Rows are one point carried round by a steady rotation, each followed by how many steps it has turned.
The counts run from 0 to 482.
105  105  95  78  120  93  125  84  141  95  89  98  87  93  99  124  77  124  69  95  79  124  111  98  98  98  122  88  114  117  83  111  132  117  99  104  105  101  113  90  75  92  110  92  92  86  74  140  128  116  113  72  98  119  95  97  75  98  96  88  109  112  80  78  79  94  107  82  75  96 -> 106
119  78  100  126  88  98  86  105  74  107  86  100  85  95  84  100  103  97  134  103  99  87  89  85  95  108  94  107  81  94  86  92  71  113  98  93  107  121  99  80  115  82  98  91  92  100  100  77  95  112  89  98  65  121  112  88  72  112  114  90  102  83  125  75  128  90  109  109  87  95 -> 130
122  86  101  104  92  103  79  129  77  98  103  95  74  108  79  82  125  104  122  98  99  81  71  118  122  97  78  103  117  112  82  116  83  120  65  96  77  117  97  95  95  68  97  96  123  88  105  86  81  99  82  91  80  94  112  116  76  89  112  116  98  110  117  102  113  94  102  85  90  105 -> 43
106  100  82  99  74  117  97  103  130  81  81  84  56  104  95  81  110  121  108  120  95  124  103  93  94  98  119  112  118  105  96  100  88  79  95  67  118  101  92  62  91  88  119  99  101  107  95  87  102  103  87  79  114  104  75  80  114  88  122  128  96  139  103  85  107  118  103  91  107  121 -> 401
109  109  103  104  104  102  100  124  92  113  84  94  119  91  115  121  96  102  124  103  97  99  92  109  127  99  108  110  78  107  72  80  119  102  63  113  103  114  74  79  104  64  100  73  107  92  79  111  82  91  101  120  94  94  116  116  90  77  116  111  133  67  101  105  73  94  107  73  90  79 -> 356
111  96  114  90  98  73  121  96  93  95  99  96  105  97  109  119  83  106  61  117  121  102  84  85  122  97  111  97  103  101  132  117  103  128  105  74  79  106  119  111  105  109  110  82  121  105  86  101  119  124  107  134  93  100  122  104  90  137  65  104  127  78  94  97  85  84  99  113  114  98 -> 464
95  71  101  91  103  84  99  68  120  89  98  87  66  98  78  113  101  113  91  116  89  91  103  110  92  112  99  107  151  97  100  107  107  106  89  78  96  93  106  117  99  71  135  88  104  73  89  107  111  105  85  86  79  116  101  88  71  109  85  98  116  85  109  69  103  94  136  82  85  96 -> 111
106  94  76  113  77  88  126  109  79  97  89  83  94  100  117  80  115  91  117  107  83  71  82  105  95  139  89  116  87  75  99  109  115  104  100  76  112  86  115  92  123  98  95  108  109  72  104  86  104  127  111  124  122  110  94  63  118  98  129  112  114  73  102  95  91  104  78  110  91  96 -> 65
106  114  89  94  69  89  104  105  116  109  82  108  100  92  99  119  99  97  113  102  82  110  80  79  76  124  101  101  88  90  82  106  106  92  99  126  72  88  103  60  108  78  76  108  117  128  105  113  122  122  106  123  105  118  118  115  109  99  119  112  112  90  116  109  73  97  96  137  85  91 -> 222
118  76  93  71  90  103  112  92  123  76  87  78  68  97  105  80  84  66  120  105  97  94  114  99  90  127  94  101  121  104  112  80  82  110  123  57  68  101  97  87  96  76  78  85  91  94  114  106  115  113  90  110  106  117  80  103  78  101  94  121  101  104  117  118  105  81  97  109  81  114 -> 232
84  82  98  112  64  86  102  118  93  103  106  90  84  75  90  100  115  95  128  100  97  87  87  73  95  128  87  115  87  92  86  107  96  92  107  119  76  107  95  86  119  88  86  90  92  74  114  106  111  115  98  122  97  130  102  90  116  101  118  103  100  68  124  87  111  99  111  129  94  87 -> 217
77  101  92  80  97  73  110  97  108  79  117  109  69  72  102  111  96  130  87  106  122  98  74  94  133  86  115  98  99  116  106  111  82  89  103  113  101  104  90  117  104  103  119  66  99  88  76  99  116  121  123  111  87  93  113  86  98  69  92  107  117  112  122  86  79  108  121  87  108  93 -> 330
109  83  85  99  89  80  88  94  74  96  91  122  74  85  85  104  92  112  95  101  100  88  80  79  103  109  90  90  75  98  123  128  78  109  99  92  97  94  118  100  107  91  106  89  122  102  107  62  109  136  102  111  83  97  107  112  90  123  115  69  100  88  134  87  110  90  94  128  96  112 -> 143
105  95  108  115  68  65  121  96  89  111  98  113  86  80  104  108  92  78  92  122  113  100  99  90  105  119  82  109  111  88  114  84  110  105  122  78  79  120  101  109  122  91  101  116  108  99  111  107  120  114  87  128  92  125  120  80  112  128  77  78  134  72  110  96  98  88  93  134  110  106 -> 304
111  102  99  107  111  108  89  133  77  125  99  72  102  103  80  98  101  91  128  102  92  93  106  103  114  121  77  104  97  104  80  104  106  106  63  100  111  116  80  82  102  69  94  98  126  87  88  99  79  75  94  100  96  89  94  111  91  82  127  110  93  112  111  116  99  94  78  75  83  104 -> 354
104  126  113  116  101  83  125  128  84  91  94  91  85  87  123  89  74  108  102  112  115  96  85  108  124  98  101  103  78  91  95  63  89  107  108  74  125  124  82  94  119  101  109  75  97  89  108  85  92  102  100  110  94  87  101  72  98  98  104  95  129  107  112  93  81  86  69  83  91  110 -> 165
112  88  109  105  60  71  92  80  73  110  76  121  60  96  94  98  96  96  107  118  103  83  112  91  85  117  81  112  124  108  122  109  110  84  96  63  122  101  110  83  118  68  99  122  126  108  117  68  94  102  88  112  83  104  99  82  114  124  108  77  111  103  114  86  105  89  94  114  109  123 -> 302
94  97  108  103  95  85  109  95  105  106  101  73  66  81  85  63  112  92  116  111  123  88  107  86  116  119  99  110  120  108  117  80  62  115  122  73  106  119  80  102  125  100  102  105  94  104  92  103  107  92  88  110  93  94  73  81  97  101  91  114  116  129  114  102  120  98  69  105  103  94 -> 319
119  87  96  95  93  110  117  116  102  103  91  61  89  100  103  86  103  105  119  102  115  105  98  117  131  118  100  110  108  125  81  80  111  105  78  76  86  129  93  92  100  64  98  83  97  78  87  114  93  80  98  108  109  111  85  104  72  83  120  131  110  78  87  117  106  94  87  94  110  91 -> 46
110  84  105  110  77  83  82  104  75  140  71  122  108  100  87  103  111  93  126  122  103  78  103  81  90  113  99  109  89  114  97  112  115  116  109  82  125  109  110  85  126  88  104  126  97  114  82  100  107  113  75  97  67  124  82  91  106  109  101  80  107  87  99  74  103  89  104  89  106  99 -> 289
89  105  109  117  80  75  96  126  86  102  116  95  80  88  98  102  104  128  94  109  88  110  87  106  116  104  91  108  117  105  87  110  125  94  91  108  119  96  78  96  116  99  125  95  125  66  113  91  77  78  100  103  120  95  111  77  131  85  119  77  96  127  115  83  95  99  97  70  121  104 -> 182
129  98  105  91  71  93  99  129  109  74  89  116  108  106  113  98  88  100  101  125  89  119  78  106  91  117  115  114  94  105  84  112  95  107  98  99  44  97  107  91  90  91  114  98  118  122  121  90  117  116  86  110  108  131  115  120  100  104  108  95  94  106  121  97  88  97  107  114  84  110 -> 382
113  92  86  103  81  93  103  120  65  99  85  91  95  96  94  103  133  95  115  117  94  83  74  93  126  105  102  97  71  102  103  117  110  122  111  91  101  95  128  99  107  108  87  92  112  80  76  97  100  124  106  125  85  95  96  84  110  94  117  138  96  62  76  124  101  96  98  94  101  71 -> 52
123  97  83  121  70  103  110  132  89  90  92  84  94  103  101  81  103  122  123  100  94  127  91  95  100  130  96  105  65  104  85  108  106  106  99  89  110  94  121  80  97  85  95  92  116  99  124  78  89  104  114  109  115  113  92  95  102  98  156  97  91  121  113  115  103  93  85  114  75  104 -> 61
105  107  81  98  96  75  88  100  123  108  116  103  85  90  76  122  133  93  117  113  92  125  99  83  96  106  105  112  113  78  83  97  109  103  114  94  92  88  89  97  112  132  111  108  100  128  71  119  111  129  86  115  110  136  100  74  107  72  106  116  119  109  119  78  100  115  110  131  123  100 -> 408
109  103  90  92  89  90  120  102  136  91  89  83  86  102  81  83  93  113  107  124  95  116  134  95  96  119  127  101  123  124  98  102  97  90  121  71  131  81  90  87  96  109  127  92  96  109  97  97  104  92  94  74  109  96  78  73  106  86  110  113  98  134  105  81  108  103  107  70  69  100 -> 94
116  86  105  85  80  96  120  122  120  97  85  94  101  90  117  87  91  60  98  126  105  99  97  82  113  117  123  125  110  89  105  82  126  112  125  64  80  105  92  94  102  104  77  102  81  107  87  123  118  113  95  128  113  124  94  84  110  102  82  128  115  88  83  105  89  86  102  105  113  99 -> 391
107  110  99  124  88  91  88  105  82  132  94  98  117  109  55  128  110  106  133  108  82  99  113  86  86  114  92  89  89  98  80  99  83  97  91  109  112  115  88  68  124  108  106  92  113  107  92  95  88  113  74  85  64  86  111  88  92  119  117  96  111  84  107  81  105  91  80  118  77  84 -> 441
103  106  103  87  114  89  125  90  118  88  106  95  88  74  86  98  90  91  87  133  123  93  124  97  111  129  112  103  118  133  133  97  79  101  126  81  104  107  92  119  102  86  115  91  123  119  87  92  119  95  113  99  84  66  93  107  97  94  81  102  129  125  110  105  100  100  98  77  78  110 -> 7
91  122  85  77  82  103  119  79  106  97  72  100  79  102  110  83  106  92  109  106  73  76  69  94  80  129  95  102  95  88  107  129  84  106  102  108  75  94  127  74  97  78  79  110  122  94  94  96  122  138  107  102  107  108  97  101  104  99  109  130  104  86  86  100  83  105  81  101  66  100 -> 224
103  61  104  77  77  98  108  122  106  74  98  107  74  84  112  87  84  92  100  115  111  73  89  66  96  105  102  118  92  79  111  115  89  98  105  84  83  90  89  86  104  83  88  58  99  98  127  85  108  130  106  129  113  111  115  101  111  115  100  111  97  87  137  99  102  94  126  106  82  93 -> 230
106  84  116  104  79  100  117  113  80  93  74  87  77  97  105  76  113  95  109  107  106  86  100  107  116  116  93  112  117  129  83  90  107  110  106  74  102  93  105  116  104  51  92  107  108  74  97  105  99  84  103  108  81  97  98  92  97  91  104  109  108  99  84  99  113  103  119  51  79  79 -> 198
110  95  89  138  86  90  116  105  102  109  93  101  118  116  104  110  107  119  100  129  109  128  93  111  90  125  106  126  98  110  77  90  92  95  72  86  102  127  91  105  100  75  145  92  104  97  84  88  99  100  89  96  86  118  110  99  87  104  107  98  133  73  98  85  108  121  129  89  94  95 -> 283
95  101  84  98  79  114  111  107  115  117  79  89  99  94  78  100  117  99  111  115  104  103  91  99  118  112  98  90  99  132  81  109  101  113  106  120  75  139  111  99  95  66  66  114  98  91  76  132  124  90  90  96  86  121  69  119  90  77  109  121  107  99  64  115  115  108  89  94  82  76 -> 206
93  83  88  93  79  110  103  125  105  93  86  87  109  108  84  101  100  110  123  113  107  99  109  110  118  130  105  90  92  143  91  121  88  107  105  95  74  114  106  116  94  90  109  84  104  78  106  113  107  88  85  84  99  114  48  128  81  91  124  96  91  99  107  116  120  98  94  87  83  103 -> 366
109  85  113  96  79  97  116  138  106  99  80  96  80  98  117  86  94  89  103  124  103  90  85  89  106  103  107  129  104  58  98  85  120  97  100  81  101  101  85  76  119  96  78  92  92  99  97  105  97  121  99  147  116  113  118  77  124  103  85  122  117  79  97  85  83  81  107  108  106  91 -> 390
116  101  90  103  58  91  96  135  90  88  75  98  114  101  111  115  85  116  124  115  90  118  99  106  98  111  108  106  80  128  65  96  108  88  79  101  64  108  99  80  100  73  109  85  100  78  122  89  99  95  86  94  98  125  103  115  85  85  122  98  115  69  113  106  99  92  118  110  96  97 -> 369
105  95  91  109  69  83  114  118  105  74  92  93  59  96  111  96  107  118  102  121  105  121  86  79  103  104  127  120  95  81  81  82  114  82  115  72  117  95  81  84  99  114  114  71  84  90  103  90  100  121  107  115  107  108  117  58  120  91  103  113  112  97  111  87  113  106  132  95  114  97 -> 403
92  117  98  74  108  90  79  90  124  122  87  119  84  105  70  111  98  94  104  92  70  89  104  99  95  97  103  101  125  92  73  114  104  105  78  119  107  99  94  74  103  97  100  117  103  88  69  123  109  120  74  69  100  131  78  92  106  92  101  99  91  118  107  66  86  104  82  90  102  97 -> 103
91  88  85  106  89  109  140  143  120  81  105  97  83  88  108  79  89  77  81  130  106  121  106  90  106  125  96  107  105  74  111  82  111  93  106  74  110  121  83  97  92  104  106  71  105  78  110  100  97  110  100  119  141  89  105  85  99  105  95  102  122  92  111  101  85  94  101  93  91  108 -> 79
120  120  99  87  112  65  119  83  99  130  84  92  110  94  108  112  94  87  93  126  113  101  112  104  97  118  112  106  107  117  129  104  108  117  118  61  108  88  122  96  111  94  111  115  127  141  70  94  106  99  99  142  100  87  92  120  101  117  84  116  124  106  121  125  73  95  72  111  116  115 -> 154
111  89  97  107  82  81  120  116  90  117  90  122  116  97  92  117  89  93  101  118  102  99  88  88  95  112  111  102  68  92  93  100  109  128  120  109  83  132  114  112  117  105  95  113  97  104  82  115  131  129  98  98  69  140  99  91  94  118  101  63  119  62  91  74  98  101  101  112  83  91 -> 291
75  128  94  95  118  84  96  93  93  124  111  92  75  81  76  117  113  108  112  89  71  104  96  111  106  104  84  89  114  96  86  116  106  116  75  119  120  88  104  77  115  78  100  100  126  83  73  109  79  93  107  100  107  74  109  111  102  76  122  113  100  129  107  106  85  93  58  85  106  87 -> 341
94  106  87  118  107  101  135  92  93  129  89  78  120  111  86  107  92  118  101  110  96  88  95  91  102  113  95  95  86  108  116  134  84  112  87  112  126  109  117  75  119  94  106  90  107  90  71  108  115  118  103  77  100  83  76  89  87  119  107  92  107  81  81  84  101  85  66  87  68  85 -> 445
111  101  103  100  63  75  106  82  99  113  76  109  82  88  110  104  85  111  106  118  103  105  122  98  83  136  90  105  128  133  124  109  116  84  108  63  109  102  116  96  112  62  115  126  110  128  109  83  110  86  102  107  95  111  86  107  108  122  107  74  110  114  113  94  99  88  105  113  103  132 -> 301
110  89  93  106  94  94  121  97  103  113  78  120  123  99  93  110  101  96  95  114  94  103  105  105  100  125  104  94  88  119  101  103  95  127  129  89  83  128  122  112  110  101  103  121  103  109  75  117  134  126  94  85  75  131  72  105  93  111  92  71  113  84  85  79  98  110  89  112  83  99 -> 292
102  93  84  97  92  116  123  138  141  75  101  80  75  90  93  92  105  128  81  128  105  149  79  94  109  91  130  97  94  96  97  100  92  104  110  91  81  125  91  85  86  111  108  84  93  108  101  104  121  120  101  98  127  109  105  90  94  99  96  114  103  116  96  95  112  110  94  111  91  104 -> 399
